Named moves, each a turn or a mirror, and the order they were made in; the first pair answered
butam:
[ -8  -2   9   8   5   2 -22   6   4  -8   9  -4] -> [ -8  -1   9   9   3   2 -24   7   2 -10   7  -3]
[ -7  -4 -17 -26   4 -22  13  -2 -16  18  15  23] -> [  6 -10  -7 -14  17 -32  24   0  18  22   5  -5]
[ -2   1  -5  20  15   1  15   5  10 -13   3 -13] -> [-13   8 -11   7   5   9  10   3 -19 -16  12   9]
[ -7 -28 -27  46  -7 -32   8 -16   3  -9   8 -25] -> [-21 -21 -35  30 -20 -23  -1 -18 -30 -15  18   3]
pof:
[-33  16   7 -11 -23  39 -45  10 -63 -42   0  50] -> [ 21  20  -5 -10 -62  10  20 -28 -64  60  -6   7]
[-22 -21 -21  -1   1 -21  19  -1 -11 -16  12 -14] -> [-18 -19 -16   8  -3 -14  24  -4  -6 -10   2 -30]
[ 14   9 -25   0 -27   1  27 -18 -45  39  -5  -3] -> [-16  16   0  30  -7  41 -11  -1 -27 -36 -31 -14]
[-18  -4  13 -42   7  10 -53  -6  26 -24 -15  35] -> [ 19  -2   2 -45 -21 -12  -4 -34  26  52 -13   8]
mogu:
[-11   8 -20   5  16  19  13   1 -20  -8  -2 -20] -> [-14   4 -23  -1  29  10   7   9 -13 -13   7 -11]
[-16 -19  27   3  19 -20 -14  18   7 -48 -42 -18] -> [ -2 -32  12 -25  31 -55  -5  19  17 -15 -18  -1]
[ -4  14   9 -22  -3  -4 -18  23   5  11   0  30] -> [  5  17  10 -16 -15  -1  -7  13   1  27  -2  23]
ziru:
[ 17  -1 -17  14 -35   8  28  -8   3  23  -6 -44] -> [ 11  -8   6  11 -20  16  -3   6  42   5 -22 -43]
[ -9   9  -4  -1  12   6  10   3  -7 -32  -6 -23] -> [-12  11   1  -8  10  11  -5   8  -5 -37  -7 -11]
[ 11  -7  -1   0  19 -28  15   6  26  17  -1 -20] -> [  4  -5  15 -18  14 -16 -20  16  35   7  -7   6]

(two moves a pair)
[ 10  -2   9 -17 -17   5   7 -25 -42  34  16  -1] -> [-16 -13  27  -5  30  16 -33   4  -4 -36   9  -1]
pof then mogu
[ 25 -14  -9 -10 -32 -25  41 -38 -19  69  38 -12] -> [-41   2   9   8 -18  40 -27 -10 -56 -51  31  28]
mogu then pof
[-27  32  -3  12 -19  16  -2  -1 -24 -36   2 -14] -> [ -5  18 -18  16   2 -23  36  -5   1  -6  15 -40]
pof then ziru
[-27  46 -27  67   3  32   6   3 -55 -10 -18 -23] -> [  0  25 -57  23  20 -36  39  -4 -42  57  23   0]
mogu then pof
[ -5   4  -9  -7 -33  26 -29 -41 -22  -4  -3  25] -> [ -5  -1 -36  10 -17   8   9 -48 -34  -7  15   8]
mogu then ziru
[  6   3  38 -35 -22  24 -61  10  32  13 -13  14] -> [ 16   5  43 -28 -29  23 -53   4  36  24 -20  -1]
pof then pof
[  7   4  23  20   0  16   1   3   4 -23 -14 -13] -> [  7   4   9 -19 -15   1   2  -2 -23  11   8  27]
ziru then pof
[-27  23  -7  11 -20  20 -11 -32 -31 -37  -2  -9] -> [-26   3 -27 -21  16 -24 -10 -18 -15 -27  32  25]
butam then pof
[  1 -11  -2 -13  19   9  19 -42 -33 -39  25  10] -> [  2 -10   5   0  18  22  18 -42 -22 -51  13  -4]
pof then pof
[ 22   1  -3   5 -16  -4  26 -15   9  43 -10 -33] -> [ 11  -5  25   8   3  13 -12   3  45   7 -26 -31]
ziru then mogu
[-11  27  -6  13 -27  22  16  -1 -17  16  14 -10] -> [-18  15  -1  27  13  16   7  17  20 -19   7 -23]
ziru then mogu
[  6   4   7  18  -3  18  -3  -6  26 -10 -26 -37] -> [  2   3  -2 -38 -20   3 -23  -3  -7  17   3  29]
ziru then pof
[  4  -6  -1 -12 -26  -1 -16  20 -54   3  37  34] -> [  2  -8   4  49   4   6  16  21 -24 -36  18 -37]
ziru then pof
[-14 -10  25  -8   1  20 -42  16  28  -7 -27  29] -> [-19   5  -1 -10 -29  27 -15  -2 -41   7  -7  47]
ziru then mogu
[-29  -1   9  13  30  17 -27  19   1 -54  -1   7] -> [-33   7   2  -4   7  22 -31   9 -34 -41  10  35]
butam then ziru
[ 23  -4  -6 -45  18 -20 -19  -8  -5  26   9  15] -> [ 26   0  18  -8  25   2 -23  -5  28  -1 -26 -34]
butam then pof
[-10  -5  21  13  -2  23 -20   9  22 -27 -11  -5] -> [  4  -7  -3 -22 -21  -6   2  -7 -13  26  19  26]
butam then pof
[ 11 -10  -9  19  -8  -3  24   5 -17   0  12  -7] -> [  4 -12  16   7  -1  10 -18  22  10 -18  -2   9]
ziru then ziru
[-21   9  -7  -1   5  15 -10  15 -27 -15  10  33] -> [ -2   8 -14 -14  -8   2   8   0 -29  24  13  30]
mogu then mogu
[-37  13   0  27  -9  30 -13   5 -38 -55  -9   0] -> [ -7 -12 -33 -31  13 -48  12   6 -15  21  38  34]
mogu then mogu
[ 13  11 -25  22  13 -15  26 -25  -5  18   6 -12] -> [ -2  10  11  -8  15   9 -42  -4  23  -4  -9  24]
ziru then ziru
[ 22 -10  22 -20  12 -10 -27  11  47  18   0   3] -> [ 28  -5  22 -24   1 -15 -18   2  38  36   3   4]
ziru then butam
[-21   7 -17 -27  -7   7  10  14  -7 -14  35   2] -> [ -9   7 -14  -1  -2   6  31   8   8 -11  26 -35]
ziru then pof
[ 12   0   7  25  11 -11  20  -4  27   7 -12 -42] -> [ -9  14  14 -24 -27  12 -30  -4 -17  11  -3  28]
ziru then ziru
[ -9   6  11   3 -23  36 -27   2 -13  -8  -9   9] -> [ -4 -13  -6 -25   5  -2 -25  13  -1   1  22  35]
butam then pof
[-11   4  -6   1  -6  17 -22  -2 -31 -16 -13  10] -> [-13  -2 -19  10  13   2  -3   0 -31 -26  -3   0]
ziru then mogu
[ 24   5   8  -8   5  13 -23 -25  10  27  -3  30] -> [ 16   5   8  -9  11  18 -33 -18  10  11  -1  33]
pof then pof
[-11  -7  15  -1  12  15 -24  10  37 -19 -27  -2] -> [  5 -13 -19 -29   6 -25  15  -3   5  34   8  20]
pof then ziru
[ -8   6  -1   0  -2  19 -20   4  34 -52 -21  -5] -> [-13  19 -24 -13 -29  22  -6 -10 -25 -35  -2  21]
butam then ziru
[  6 -11   7  11  28 -11  11  12  45 -10 -12 -32] -> [ -7 -16   0 -13  41 -22  -5  25  35 -20  10   6]
mogu then pof
[ 31   4  24  40 -23  23  17 -24  25   8 -40 -61] -> [-26  10  10   8 -12  47 -36  -1 -37 -66  -8  27]
mogu then butam
[  4   3  12  26   8   3   1   1  12 -28 -12 -32] -> [ 21   4   1  17  -3 -14  22 -14   9  12  -4 -35]
pof then pof
[  1 -13  -9 -12   1 -19 -19  -6  10  17  19  21] -> [  3  -5  10  21  -1   3 -19  -7  28  -3 -13 -19]
pof then mogu
[ 20  27  15  36  21  39  13  20  37 -17 -59 -27] -> [ 31   2  -6 -12  60 -22  17  34  63  17 -16  11]
mogu then mogu
[  0   8 -18  -2 -11   2  22  -7 -31   9   5  12] -> [  0  11  -2  25  -7  22  17  -4 -11 -12 -21 -17]
pof then butam
[ 28 -28   0 -15  -1   0 -28  14  13   3  11  41] -> [ 37 -12  10   9 -39  28 -15  -6  -6  15 -14  11]
mogu then mogu
[-14  -9   8  26   7  19  24 -18  15  17 -16 -58] -> [-31 -21   4 -50  11  -3 -27   0   4  27  20  32]
ziru then pof
[ -9  -3 -19 -40 -19 -17  -9   1 -35  21  39  55] -> [ 11  10  38  25 -39  33 -16  -8  29  12 -39 -37]
pof then ziru
[-11 -11  17 -30  31 -15  -9  12  14   6   5   6] -> [  6   6  27  -8 -14  10   7 -12  -9  30 -19 -23]
mogu then mogu
[  8  -4  12  -1  -3 -16  -3   1  15  26 -18   0] -> [  0  -6   7 -15   3 -23  -7   5   7  24  -8  17]
pof then pof
[ -3 -19 -18 -27  35 -39  -4  23  18   3  28  30] -> [ 27 -12  -3  -4   9 -34  20   4  43  43  -1 -24]
mogu then ziru
[-18 -22  24  -4   6   1  11 -17  20  22 -14 -31] -> [-25 -15  21 -28 -16  12  -4 -21  -8  29  -7   3]
ziru then ziru
[ -9  17 -10 -19 -21  46 -33  22 -28 -27  -4  30] -> [ 16   7 -32  38   8  15  41  10  -3 -19  -5 -48]
ziru then ziru
[  3 -26  27  -9  65 -42 -16  43  65 -31  20  16] -> [  5  -3  -8 -49  -4 -38   2   9 -37  27  54  74]
pof then butam
[ -3  11  25 -22 -27  15 -10   5  -6  15  -3 -19] -> [ -2   2  30 -17  -3   8 -13  13  20   2  -9 -29]
pof then butam
[ -7  -3  30 -10 -16  28 -40  10  12   1 -19  20] -> [ 21 -13  24 -17 -12  -4 -12   3  33  44 -14   2]
pof then butam
[ 27  -2  -9  -4   4 -22  20  14  26  -5  -1  12] -> [  7   7 -11  -8  -9   1   3  14  -6 -26   3  38]
pof then butam
[-12 -15   7  16  22 -24 -23  23   4 -27  27  18] -> [  9  -4  -6   5 -18 -33   5  -3 -30  27  32  18]
pof then butam
[  4   4   7 -16  12   0 -11   8  18   7  10  19] -> [  6  12  19   1   2  19 -12   1  22   1  -8  -4]
mogu then pof
[ 19 -20   3  50  -4  36  -3 -24  -6 -23   0 -61] -> [  3 -10  13   8 -33  57 -51 -21 -32 -23   4  -2]
ziru then ziru
[  5   5   9 -29 -30  14 -10 -19 -23  28   0  22] -> [-21   3  14  19   9  30 -11  -3  -4 -44 -11 -10]
ziru then pof
[-38 -13   7 -27   7  -7  -6  12   4 -38  12  14] -> [-29  -9  24   4   0   9   3   4  20 -42 -13 -25]
pof then pof
[  6  14   3   7 -34  24   9 -19 -26  -6 -14  -9] -> [  3  14   0  12 -29  22  13 -18 -27 -12 -14 -13]
ziru then butam
[ 21  -3  20 -16 -18   8  -2  -7  17  19 -12 -31] -> [ 19   1  16 -26 -30  11  -3 -10  -6  22  -5 -15]
ziru then ziru
[ -7   8 -19 -27 -12   5 -11   0 -15  -1  11  30] -> [  5  -1   2 -23  -2   3 -26   8  32   2  -8  13]
butam then ziru
[ 16  -4   0  18  -3  12  35 -23 -10  -9 -25 -13] -> [ -6  -8  10   5  12  23  -3  -8  -3 -43 -23  15]
mogu then ziru
[  0   5   9  29   1  18   2   6  -2 -30 -13 -13] -> [ 20  -9 -13   1   8 -27  23   6   3  16  14   3]
mogu then pof
[ 14  11 -11  49  -8  -8  45  24   8   6   3 -52] -> [-21  -1 -17  28  32 -12   4  52  10 -48  26  -3]
pof then butam
[ -3  -4   4   7  16  -8  -4 -11  11 -26  -7  -3] -> [  6  -3   3  10  10 -12  10 -17  12 -10 -14 -15]
pof then pof
